In the rows, 128 means zero.
The rows of A fall into several groups, and each row is roughly a mix of its group's hidden directions; one row fits no group.
A (139 x 14):
[[ 97 135 160 149  97 148 138 119 153 123 159 104 100 100]
 [114  92 116 132 110 114  89 128  94 102 174 131 137 123]
 [128 140 161 132 144 114 156 165 147 105 160 166 119 106]
 [136 172 129 157 137 143 148  83 158 154 126 119 135 103]
 [ 96 151 136 165 100 130 152 104 135 126 143  94  99 103]
 [131 144 107 147 117 138 144  59 152 152 134 113 123 121]
 [126 133 102 101 136 138  94 133  83 151 101 156 139  98]
 [148 121 107 119  84 148 112  87 123 120 144  87 151 137]
 [109 126 161 162 112 126 160 164 158 110 162 146 131 125]
 [104 142 107 127 152 129 124 104 132 176  85 150 106 110]
 [146 104 107 102 166 130 108 103 121 148  81 132 125 153]
 [103 123 149 159 106 148 141 130 175 122 157 138 111  92]
 [142 141  99 111 146 105 111 101  85 169 106 135 144 114]
 [142 148 178 144 127 120 172 135 124 133 171 111 135 111]
 [150 129 140 151 163 155 151 122 187 108 136 138 117 135]
 [153 164 132 146 171  91 123 129 153 127  91 134 122 146]
 [135 108 167 123 152 126 153 176 128 101 153 129 100 115]
 [101 134 146 141 115 130 153 112 121 133 129  61  99 138]
 [127 129 128 163  92 130 121 186 138 130 167 137 139 122]
 [130 155 144 100 134 124 127 169  92 113 146 162 147  97]
 [103 130 167 140 102 127 138 130 155 131 116 148 103  75]
 [130 137 153 136  95 133 147 120 147 129 186  92 116 110]
 [139  85 148 124 134 135 123 129 185 109 145 111 126 161]
 [127 169 120  99 111 127 138 100  86 154 150  97 119 118]
 [ 98 133 155 117  99 146 154 152 135 152 154 139 102  89]
 [103 138 103 126 151 123 120  97 113 146  67 126 105 138]
 [137 110  76 105 115 153  82 131 145 147 141 138 146 130]
 [104 124 151 129 118 155 131 133 148 103 128 183 127  86]
 [150 136 105 139 160 112  98  99 132  88 100 129 161 137]
 [156 115 143  92 170 138 106 134 172 123 118 152 140 143]
 [138 112 144 151 107 112 125 106 170 102 161 104  92 136]
 [117 117 106  93 148 135  88 119 119 142  70 135 120 138]
 [ 93 172 123 127 143 136 131 141  92 144 103 141 125  85]
 [129 116 132 137 126 116 127 178 135  93 130 188 138 125]
 [144 158 140 116 122 114 133 176  82 116 144 141 161 135]
 [139 153 129 131 139 145 172 138 125 103 102 166 169 144]
 [ 96 138 151 126  86 127 128 129 140 144 154 132  89  85]
 [111 100 113 137 127 143 147 105 170 130 120 102 109 177]
 [ 86 136 111 108 105 151 126 151  78 150 110 120 120 111]
 [117 137 131 108 124 125 112  88 129 182 102  99 101 116]
 [143 135 125  98 114 148 125 149  66 106 144 118 158 133]
 [137 141 119  89 168 155 115  96 116 127  88 118 146 144]
 [134 159 140 142 158 117 136 174 112 102 123 152 171 129]
 [170 140 125 136 156 117 134 135 154 116 134 187 152 127]
 [110 153 156 145 152 124 151 164 157 140 105 162 110 107]
 [135  87 121  98 124 110  90 118 118 111 169 156 131 107]
 [159 121 115 146 173  95 169 107 113 144 132 137 146 142]
 [165 103 142 126 153 146 122  97 151  97 133 133 166 155]
 [111  99 109 136 103 128 101  89 163 116  95 134 114 155]
 [149 122 136 130 165 144 166  84 150 112 118 152 155 115]
 [136 136  97 109 125 132 113 159 105 133 128 186 163 125]
 [109 156 139 102 127 116 110 145 122 172 119 151 107  82]
 [ 88 139 132 140  94 127 130 100 142 125 137 155  96  83]
 [129  67 106 137 160 107  96 127 134 137 142 131 144 150]
 [132 102 171  83 144 136 108 149 114 142  95 103 123 127]
 [ 91  92 109 128 126 151 142 110 146 140 119  94  87 146]
 [133 123 111 137 139 145 121 157 157 131 121 194 152 112]
 [109 160 136 104  95 152 126 149  79 139 134 118 133  95]
 [158 114 111 101 174 135 119 110 129 143  86 133 158 144]
 [131 104  96 141 156 140 106 124 144 108  81 126 143 168]
 [119 122 155 168 111 114 153 139 173 129 150 118  93 145]
 [108 109 145 116  79 129 109 146 118 152 172 114 106 111]
 [127 122 160 158 131 120 147 125 182 104 145 102 101 143]
 [141 133 102  92 155 138 108 139  78 155 104 133 149 136]
 [145 161 125  87 105 126 142 102  75 130 122 125 146 113]
 [117 104 135 173 111 125 142 111 175 123 141 101 103 151]
 [ 97 139  96 120  95 135 127  87 119 154 119 126 101  92]
 [104 121 143 166 111 132 136 124 168 142 141  84  92 126]
 [110 120 153 159 136 120 130 167 178 129 121 159 104 118]
 [130 150 160 170 124 148 161 162 153 101 128 131 149 123]
 [141 124 167 141 142 119 168 128 168 128 159  92 121 140]
 [119 139 131 165 107 116 131  74 164 130 142  95 118 120]
 [114 161 146 131 130 146 162 169 115 117 122 161 165 111]
 [152 133 132 135 109 123 114 150  91  99 150  88 147 167]
 [148 148 119 103 142 138 111 146  85 106 115 131 182 127]
 [150 137 113 142 165 107 155  79 148 160 109 138 119 129]
 [128 163 145 164 125 111 119 117 179  92 118 132 137 108]
 [ 94 131 129 101  92 131 109 144  78 143  99 107 129 129]
 [121 111 147 155 104 133 151 127 146 104 173  97  92 137]
 [119  94 103 124 103  96  83 128 109 100 129 160 122 123]
 [129 131 150 110 191 138 118 161 133 141 109 161 136 131]
 [ 94 155 105 144 134 132 130 113  81 141  85 108 115 137]
 [144 139 123 117 144 122 137 170 105 124 129 192 141 108]
 [119 133 123 130 130 130 126 160 101 114 122 199 146 110]
 [135 101 126 137 130 130 134 103 188 162 106 112 112 150]
 [122 148 116 150 121 114  86 142  91 107 116 122 178 136]
 [117 160 128 147 156 142 136  87 141 144  91 171 124 123]
 [125 107  97 118 149 138  88 115 155 138  76 127 123 152]
 [106 120 142 153 126 122 138 133 155 166 137  94  74 128]
 [113 139 150 116 101 132 136 170  87 116 170 144 132 108]
 [129 124 129 118 141 113 100 177 101 146  92 168 139 132]
 [130 112 119 114 160 137 110 125 114 133  66 163 151 128]
 [121 158 104 112 144 127 119  84 121 170  99 103 112 114]
 [117 119 122 153  70 120 135 112 140  87 160 127 111 124]
 [ 97 134 160 150  94 121 138 153 143 133 168 128  96 106]
 [ 87 131 144 150 112 117 113 156 141 140  90 151  89 112]
 [114 128 130 130  73 122  93 107 120 137 148  93  95 117]
 [150  87 129 115 148 134 104 118 172 111 104 143 129 165]
 [135 146 129 129 160 167 146  86 131 100  97 137 159 134]
 [113 113 144 112 106 125 141 170 109 147 158 179 140 122]
 [ 93 123 131  93  98 144  96 143 135 115  97 145 102 100]
 [118 111 159 150 110 113 147 155 157 111 177 155 116 124]
 [150  96 105 126 126  80 132 104  86 147 108 119 134 143]
 [138 135 133 143 141 137 159  88 181 104 117 116  96 125]
 [140 145  99 132 138 112  97  96  82 115  88 128 126 145]
 [126 107 155 147 124 115 164 134 171 112 167 104 111 144]
 [132 122 103 118 149 121 116  86 123 161  73 149 118 125]
 [130 134 127 120 128 120 125 179  83 102 137 170 127 107]
 [143 131 158 143 118 114 135 158 157  99 174 155 141 106]
 [132  99 136 144  98 135 140 124 127  78 179 115 128 145]
 [107 120 159 127 123 143 125 118 153 122 135 186 116  86]
 [111 113 163 138 105 128 149 149 152 109 170  88 114 133]
 [123 105 148 152  97 135 128 143 120  69 166 128 139 134]
 [127 129 138 136 128 169 111 102 167 111 104  89 126 161]
 [ 99 144 105 146 104 131 140  78 145 163  98 126 118 119]
 [131 113 109 137 172 135 112 129 123 116  92  99 141 177]
 [121  93 139 143 122 121 143 111 182 142 150 123  83 131]
 [124 127 141 131 182 102 136 138 132 118  81 152 110 153]
 [133 143 101 104 133 139 100 113  80 153  95  96 133 132]
 [156 173 127 137 149 139 130 153 103 116 150 157 153  96]
 [160  94 127 109 104 102 142 142 146  85 165 125 133 131]
 [ 91 131 144 126  94 136 138 122 148 112 161 114  86  94]
 [143 160 123 108 134 122 129 164  81 142 128 159 164 116]
 [161 161 125 156 144 130 138 137 146 101 164 165 152 115]
 [132 108 107 104 153 120 105 107  93 142  78 119 112 150]
 [141 136 135 147 134  92 137 195 107 133 147 141 134 146]
 [131 157 154 139 144 136 167 143 111 129 158  74 121 128]
 [123 158 120 118 147 143 148 150  63 106 122 139 148 121]
 [105 134 145 150  99 121 148 139 123 126 180  89 101 114]
 [131 157 142 152 116 114 142 145 119 114 180 137 134  79]
 [131  88 139 143 138  82 135  96 148 114 122 120  85 135]
 [121 119 164 150 122 121 150 160 183 123 160 141 124 119]
 [133 118  96 154 153 135 121  91 118 110 105  82 126 158]
 [136 124 125 141 154 132 147 109 155 150 111  81  83 148]
 [133 129 106 133 167 143 132 102 110 124  93  85 144 163]
 [152  87 114 106 158 107 112 134 138 135 126 182 130 116]
 [131 107 102  99 153 137 119 171  84 117 118 160 122 137]
 [137 132 106 143 172 117 124 110 150 123  80 153 160 141]
 [140 137 141 147 113 136 146 167 133 114 167 171 158 107]]
Here is one row of each group, with its name. Which group are the others in?
[122  91 161 112 127 112 127 122 166 137 158 146  97  95] => (106)
[131 164 127 121 179 118 135 141 121 112 104 168 147 101] => (102)
[148 137 112 113 152 120 104 122  92 123  73 163 130 135] => (30)

[116 120 105 117 123 121 110  90 103 151 101  80 124 159] => (30)
[164 117 107 144 160  92 127 106 126 119 181 120 133 127] => (30)
[159 105 110 139 160 123 123 108 138 120 116  86 124 175] => (102)
[132 132 154 155 113 107 167 112 144 143 162  85 108 119] => (106)
[158 140 112  96 140 134 113 121 100 163  93  94 126 154] => (102)
[135 158 115 126 116 116 113 157  75 116 149 154 153 103] => (30)
[108 129 131 137 136  81 130 153 120 174 124 142  84 117] => (106)
[112 123 117 149  95 112 124  80 175 141 106 150 124 124] => (30)
[110 165 152 136 133 138 163 124 112 157 110 117 106  83] => (30)
[148  81 117 134 151 113 119 109 154 143 135  98 101 164] => (102)
[102 110 112 133 105 166 108 115 175  96 149 126 113 119] => (106)
